A single turn carries every row of the set below to another of its rows. Some are shown first; where does it send the rows asked next?
R: [-0.52,  1.64,  0.06,  1.87, -0.18,  2.77, -0.85, -0.01,  2.31, -1.42,
 -1.41, -0.18, -0.95,  1.52,  0.76, -0.70,  1.13,  0.30, -0.67, -0.01,
 -0.31,  0.70,  0.98]
T: [ 0.92,  0.57,  0.85,  2.12,  0.26,  0.82,  0.36,  0.35,  2.07, -1.64,
  0.51, -0.66, -2.47,  0.35,  1.17,  2.06,  0.58,  1.65,  0.68, -1.18,
 -2.67,  1.07,  1.88]
L: [ 1.78,  1.55,  1.05,  1.15,  0.98,  2.60, -2.16, -0.71,  2.22, -0.31,
  0.38, -1.30,  0.30,  0.62,  0.88,  0.88,  2.97,  1.77, -1.50,  0.99,
 -2.90,  0.86,  1.74]
B: [-0.36,  0.41,  2.07,  0.15,  1.35,  0.15,  0.29,  0.18,  1.15, -0.01,
  1.06, -0.80,  0.27,  2.05,  0.18,  0.71,  2.76,  1.87, -1.12,  1.21,
 -2.79,  0.70,  0.02]
S: [-0.93, -0.08,  0.91,  0.33,  0.14,  0.84, -0.33, -1.19,  1.10,  0.36,
 -0.07, -0.52, -3.18,  0.50, -0.81, -0.36,  0.62,  0.24, -0.61, -0.22,
 -1.58,  0.36,  0.08]
E: [ 0.41,  0.74,  0.71, -0.94,  0.18,  1.25, -0.57, -2.35,  1.28, -0.40,
  0.31, -0.17,  1.07,  0.79,  0.41,  1.67,  2.84,  0.03,  0.49,  0.63,
 -2.79,  1.74,  1.88]
U: [ 1.34,  1.78,  0.96,  0.66, -1.37,  0.68, -0.86, -0.60,  1.92,  0.98,
 -1.44, -0.93, -0.18,  1.58,  0.75,  0.13, -0.31,  1.32,  0.10,  0.33,
 -2.56,  2.71,  0.09]
A: [-1.05,  2.15,  3.50,  1.47, -0.50,  1.49,  0.02, -0.60,  1.41,  0.13,
 -1.91, -1.14, -1.77, -0.64,  0.49,  0.89,  2.07,  1.79, -0.18,  0.12,
 -1.46, -0.70,  0.68]
X: [-0.82,  2.17,  3.80,  1.84, -0.65,  1.63, -0.17,  0.40,  1.32,  0.08,
 -1.78, -0.82, -1.93, -0.25, -0.48,  0.45,  1.69,  2.08,  0.01,  1.01,
 -2.05,  0.05,  1.05]
C: [ 0.03,  0.12,  2.39,  1.38,  0.41, -0.21, -1.42,  0.72,  2.46,  0.54,
  1.31, -0.51, -0.43, -0.69,  1.39, -0.16,  2.71,  0.96, -0.13,  1.47,
 -2.92,  2.25,  2.44]
V: [ 0.19,  0.88,  0.83,  0.72, -0.30,  1.35, -0.90, -1.12,  1.32, -0.61,
  2.24, -0.16, -1.07, -0.97,  1.18,  1.77,  3.12,  0.57,  0.38,  2.03,
 -1.02,  0.41,  1.69]
Y: [-1.71,  2.19,  1.72,  0.43,  0.76,  1.04, -0.06, -1.61,  1.98,  0.40,
  0.67, -0.09,  0.77,  0.49,  1.11, -0.26,  2.92,  1.54,  1.17,  2.15,
 -1.48,  0.89,  1.52]
H: [ 0.74,  0.33,  1.40,  2.17, -0.23,  0.36,  0.49, -0.97,  2.38, -1.85,
  0.96, -0.81, -2.17,  0.35,  1.02,  1.96,  1.00,  1.47,  1.19, -1.50,
 -2.11,  1.59,  1.07]
Q: [ 0.66,  1.33,  0.78,  0.68, -2.26,  0.86, -1.13, -0.99,  2.21,  1.02,
 -1.85, -1.19,  0.00,  1.43,  1.00,  0.38,  0.74,  1.67,  0.56,  0.18,
 -1.61,  2.80,  0.59]
F: [-0.24,  0.65,  2.13,  1.11, -1.23,  2.57, -0.70, -0.13,  1.94, -0.11,
  0.49, -0.22, -1.33,  0.46,  0.00, -1.37,  1.39, -0.10,  1.50, -1.74,
 -2.53,  1.87,  2.01]

S -> R
Q -> H
Where do these go?
Y -> E
C -> B
X -> U

A single turn carries every row of the set below to another of its rows. Some are shown first; where does it send the rows asked next?
Tubu: [-0.11,  1.35,  0.47,  0.71,  1.43, -0.32, -0.47, -0.76, -0.04,  0.81,
 -1.17, -0.28,  1.81, -0.04,  0.68,  0.21, -0.57,  0.88,  0.55, -2.22,
  0.99, -0.21, -0.24, -0.81, -0.52, -0.13, -3.66, -0.78,  0.05,  3.35,
  0.46, -0.82, -0.12, -0.69]
Vof: [ 2.04, -2.02,  1.39, -0.41,  2.28, -1.11, -0.95, -0.63,  0.47, -0.45,
  0.37, -2.13,  1.48, -0.97, -0.37, -1.51, -0.36,  2.53, -0.61,  0.06,
 -0.48, -0.28, -1.02,  0.52, -0.72, -0.03, -1.27, -0.45,  2.73,  1.62,
  1.34,  1.00, -0.84, -0.92]
biput: [ 1.90, -0.17,  0.76,  1.87,  2.64, -0.50,  0.67, -1.23, -2.24,  0.82,
 -0.27,  0.32,  1.01, -0.85, -1.35,  0.91,  0.51,  1.41, -1.72, -1.97,
  0.75, -0.43, -0.11,  0.53,  0.52,  0.51, -2.12, -3.24,  0.31,  0.80,
 -0.22, -1.98, -0.20, -1.68]
fal: [ 2.29, -0.45, -0.44,  0.68,  1.76, -1.12, -0.75, -1.32, -0.28,  2.83,
 -0.70,  0.68, -0.42, -0.22, -1.86,  1.20,  1.03, -0.17, -0.08, -2.03,
  1.06,  1.02, -1.16,  0.46, -1.65,  1.39, -2.24, -1.87,  1.13,  1.54,
  0.60,  1.15, -0.17,  0.01]
Talek: [ 0.84, -1.25,  1.50, -0.53,  2.41, -1.28, -0.19, -0.27,  0.24, -0.36,
  1.10, -2.12,  0.73, -1.15,  0.08, -1.10, -0.41,  1.58, -0.62,  0.30,
 -0.57, -1.18, -0.44,  0.36, -0.96,  0.73, -1.25, -0.22,  3.36,  1.38,
  0.92,  0.90, -0.89, -0.50]
lut: [ 0.27, -1.28, -0.04,  0.18,  0.05,  0.51,  0.66, -0.04,  0.40,  0.68,
 -1.77,  0.43,  2.23, -1.53, -0.97, -0.26, -0.69,  0.79, -0.77, -1.09,
 -0.89,  0.34, -2.13, -0.74, -1.17, -0.34, -3.37, -0.87, -0.88,  0.39,
 -0.43, -0.26, -0.20, -0.44]
dezu: [ 1.69, -0.64, -0.60,  0.93,  1.71, -0.70, -0.44, -1.00,  0.19,  2.39,
 -0.36,  0.19, -0.23,  0.48, -1.46, -0.05,  0.73,  0.67, -0.06, -2.21,
  0.85,  1.21, -1.30, -0.28, -0.82,  0.48, -2.09, -1.66,  0.42,  1.10,
  1.99,  1.68,  0.50,  0.90]
Pekas: [ 1.56, -0.69,  0.77,  1.86,  2.71,  0.31, -0.90, -1.90, -2.31,  0.96,
  0.23,  0.20,  1.69, -1.34, -2.22,  1.77,  0.78,  1.01, -1.45, -1.72,
  0.46,  0.01, -0.60,  0.70,  0.10,  1.09, -2.01, -2.97,  0.99,  1.46,
 -0.33, -0.73,  0.34, -2.48]
nepod: [ 0.06, -1.40,  0.32,  0.18,  0.27,  0.20, -0.14,  0.05, -0.63,  1.56,
 -2.77, -0.25,  1.79, -1.08, -0.68,  0.71, -0.36,  1.10, -1.64, -0.21,
 -0.75,  0.80, -2.60, -0.32, -0.66, -0.25, -3.45, -0.82,  0.40,  1.63,
 -0.05,  0.22, -0.64, -1.89]
tosuk: [-0.11,  1.34,  0.06,  0.38,  1.51, -0.27, -0.67, -0.38, -0.59,  2.10,
 -1.08,  0.01,  1.12, -0.68,  0.29,  0.99, -0.49,  0.06,  0.58, -0.39,
  1.55,  0.10, -0.05, -1.45, -0.85,  0.78, -2.12, -0.62,  1.14,  3.41,
  0.60, -0.58, -0.08, -1.37]
mon: [ 1.79, -0.93, -0.12,  1.05,  0.96, -0.66, -0.24, -1.47,  0.64,  2.48,
 -0.51,  1.28, -0.05,  0.16, -1.35, -0.01,  0.29,  1.40,  0.57, -2.31,
  0.73, -0.30, -0.91,  0.64, -1.06,  0.63, -1.43, -2.35,  2.27,  1.11,
  2.51,  0.78,  0.61,  0.45]
zag: [ 1.90, -1.10,  2.08,  0.04,  1.78, -0.03, -0.62, -0.38,  1.27,  0.16,
 -0.22, -1.26,  0.56, -3.47, -1.00, -1.20,  0.85,  1.50,  0.14,  0.21,
 -0.55, -0.64, -0.68,  0.77, -1.33, -0.63, -1.37, -2.51,  3.41,  2.12,
 -0.66, -0.32,  0.95, -0.17]
gimu: [ 1.25,  0.05, -0.49,  1.49,  1.47, -1.18, -0.26, -1.44,  0.78,  2.63,
  0.03,  1.28, -0.14, -0.44, -0.97, -0.02,  0.36,  0.64,  0.54, -2.47,
  1.34,  0.60, -0.20,  0.28, -1.21,  0.42, -1.89, -1.94,  0.05,  0.92,
  0.34,  0.79,  0.75,  0.61]
kepo: [ 2.17,  0.51,  2.28, -0.09,  1.48, -2.15, -0.46, -0.34, -0.42,  1.23,
  0.00, -1.21,  0.50, -2.53,  0.80, -1.34, -0.88,  1.29, -0.33, -0.36,
  0.35, -0.33, -1.37,  0.11,  0.32, -0.16, -1.06, -1.70,  3.74,  0.52,
 -0.31, -0.45, -0.83, -0.59]
Nabig: [ 2.77, -0.95,  0.12,  2.29,  2.58, -0.03, -0.43, -1.58, -1.43, -0.17,
  0.15, -0.09,  1.51, -0.37, -1.80,  0.54,  0.32,  0.89, -1.23, -2.94,
  0.41,  0.17, -0.41,  0.47, -0.10,  0.58, -2.56, -2.46, -0.38,  0.56,
 -0.60, -1.01,  0.11, -1.36]
refam: [ 1.29, -0.90,  0.87,  0.12,  2.05, -1.32, -0.80, -0.78,  0.32, -0.49,
  1.28, -2.65,  0.04, -3.40, -1.49,  0.36,  0.42,  0.43, -0.12, -0.66,
  0.74, -1.41, -0.37,  0.51, -0.81, -0.69, -1.07, -0.95,  2.81,  1.04,
  0.48, -0.09, -1.76, -1.15]
Buli: [ 2.07, -0.16,  1.68, -0.18,  1.47, -1.79, -0.68,  0.22, -0.39,  1.35,
  0.12, -1.63, -0.37, -2.47, -0.37, -1.31, -0.24,  1.50, -0.18, -1.08,
  0.58, -0.32, -2.08,  0.39, -0.14, -0.42, -2.23, -1.20,  4.45,  0.31,
 -0.52, -0.22, -0.61, -0.47]
sunit: [ 1.73, -1.27,  3.29,  0.25,  1.27,  0.28, -1.45, -1.72,  0.03,  0.24,
  0.74, -1.56,  1.29, -2.75, -0.28,  0.11,  0.67,  1.11, -0.55, -1.69,
  0.29, -1.27, -1.61,  0.85,  0.18,  0.82, -1.50, -0.72,  3.30,  1.58,
  0.41,  0.10, -1.38,  0.59]
fab: [ 1.00,  0.80,  0.76, -0.01,  1.54,  0.44, -0.24, -0.06,  0.31,  1.56,
 -0.67, -1.13,  1.54, -0.18,  0.37,  1.11,  0.00,  0.10,  1.07, -1.49,
 -0.10, -1.52, -0.19, -0.68, -1.10, -0.57, -2.52, -0.97,  1.15,  3.88,
  1.55, -1.63,  0.41, -0.73]
nekub: [-0.30,  0.38,  0.29,  1.27,  0.94,  0.53,  0.00, -1.23, -0.91,  0.13,
  1.27,  0.34,  2.93, -1.82, -0.14,  0.06, -0.78, -0.13, -2.23, -2.20,
 -0.73,  1.33, -1.35,  0.36, -1.05, -0.44, -1.29, -2.80,  0.51,  1.21,
 -0.13, -0.31,  1.34, -0.23]
gogu: [ 0.55, -0.30,  0.22,  0.88,  0.12, -0.08,  0.03, -0.47, -1.11,  0.69,
  1.00, -0.81,  2.64, -1.39, -0.51,  0.17, -0.63, -0.54, -2.13, -2.71,
 -1.33,  0.59, -1.56,  0.47, -1.46, -0.90,  0.13, -1.86,  2.02,  1.06,
  1.65, -0.44,  1.41, -1.10]
zipof: [-0.44,  1.06,  0.04,  0.44,  1.54,  0.07, -0.01, -0.25, -0.15,  1.11,
 -0.85,  0.13,  1.16, -0.84,  0.29,  0.13,  0.45,  0.52,  0.28, -0.84,
  0.68, -0.25,  0.49, -0.90, -0.85, -0.07, -2.60, -0.75,  0.62,  3.72,
  0.60, -2.29,  0.96, -0.88]
zet: [ 3.05, -0.55,  0.60,  1.44,  2.27, -0.28, -0.18, -1.67, -1.40,  0.73,
  0.04, -1.05,  0.53, -0.50, -1.64,  0.85, -0.14,  1.40, -0.84, -1.77,
 -1.07, -0.75, -0.01,  0.46,  0.29,  0.61, -1.82, -3.24,  0.74,  0.22,
  0.41, -2.09,  0.73, -2.32]
Zari: [ 2.55, -1.06,  0.89, -0.74,  1.31, -1.80, -0.98, -0.83,  0.50,  0.12,
  0.89, -2.13,  0.59, -3.43, -1.59, -0.40,  0.57, -0.23,  0.23, -0.92,
  0.80, -0.77, -1.11,  0.52, -1.65, -1.11, -1.23, -0.66,  2.33,  0.93,
  0.56, -0.36, -1.47, -1.09]
kerom: [ 1.54, -1.55,  2.73,  0.14,  1.43,  0.27, -0.87, -0.67, -0.10,  0.44,
  1.29, -1.57,  0.38, -2.31, -0.15, -0.54,  0.81,  0.52, -1.03, -1.38,
 -0.05, -1.12, -1.79,  1.00, -0.69,  0.93, -1.73, -0.44,  4.17,  1.11,
 -0.31,  0.14, -0.46,  0.87]
pano: [ 1.33, -1.27,  1.27,  0.21,  2.19,  0.11, -0.69,  0.20,  0.87, -0.27,
 -0.07, -1.88,  0.36, -3.35, -1.47, -0.66,  0.32,  2.21, -0.05,  0.17,
 -0.20, -0.74, -1.42,  0.55, -0.60, -1.24, -2.14, -2.46,  3.83,  1.73,
 -0.41, -0.06, -0.18, -0.61]
dega: [ 0.11,  0.11, -0.66,  0.23,  0.91,  0.28, -0.28, -0.88, -1.16,  0.25,
  1.63, -0.28,  2.22, -1.83, -1.34, -0.09,  0.23, -1.07, -1.74, -1.96,
 -1.05,  1.70, -1.39, -0.26, -1.48, -0.05, -0.98, -1.68,  0.79,  1.16,
  1.05, -0.69,  1.86, -0.35]
kifik: [-0.10, -0.26,  0.07,  0.42,  0.70,  0.78, -0.21, -0.85, -1.16,  0.54,
  0.15, -0.34,  2.24, -1.96, -1.28,  0.41, -0.34, -0.40, -2.34, -1.08,
 -1.51,  1.96, -1.33, -0.15, -1.92,  1.24, -0.65, -2.15,  1.40,  1.52,
 -0.11,  0.30,  1.72, -0.94]
Sobe: [ 0.82, -1.60,  0.51,  0.34, -1.09,  1.17,  0.23, -0.67,  0.32,  1.20,
 -2.21, -0.14,  0.98, -1.87, -0.53,  0.54, -0.87,  0.60, -0.99, -0.59,
 -0.85, -0.66, -2.45, -0.55, -0.28, -0.44, -2.70, -1.36,  0.72,  0.09,
  0.98, -1.43, -0.92, -0.73]
gof: [-0.07, -1.35,  1.19,  0.51, -0.04,  0.85,  0.84, -0.32, -0.50,  1.27,
 -2.46, -0.37,  1.61, -1.40, -1.11,  0.61,  0.04,  1.36, -1.82, -1.59,
 -0.51,  0.06, -2.58, -0.46, -0.04, -0.20, -3.30, -1.48, -0.38,  0.63,
  0.56,  0.08, -0.91, -0.25]

Buli -> pano
nepod -> Pekas
Where do these go?
lut -> Nabig
Sobe -> zet
biput -> zipof
Vof -> sunit

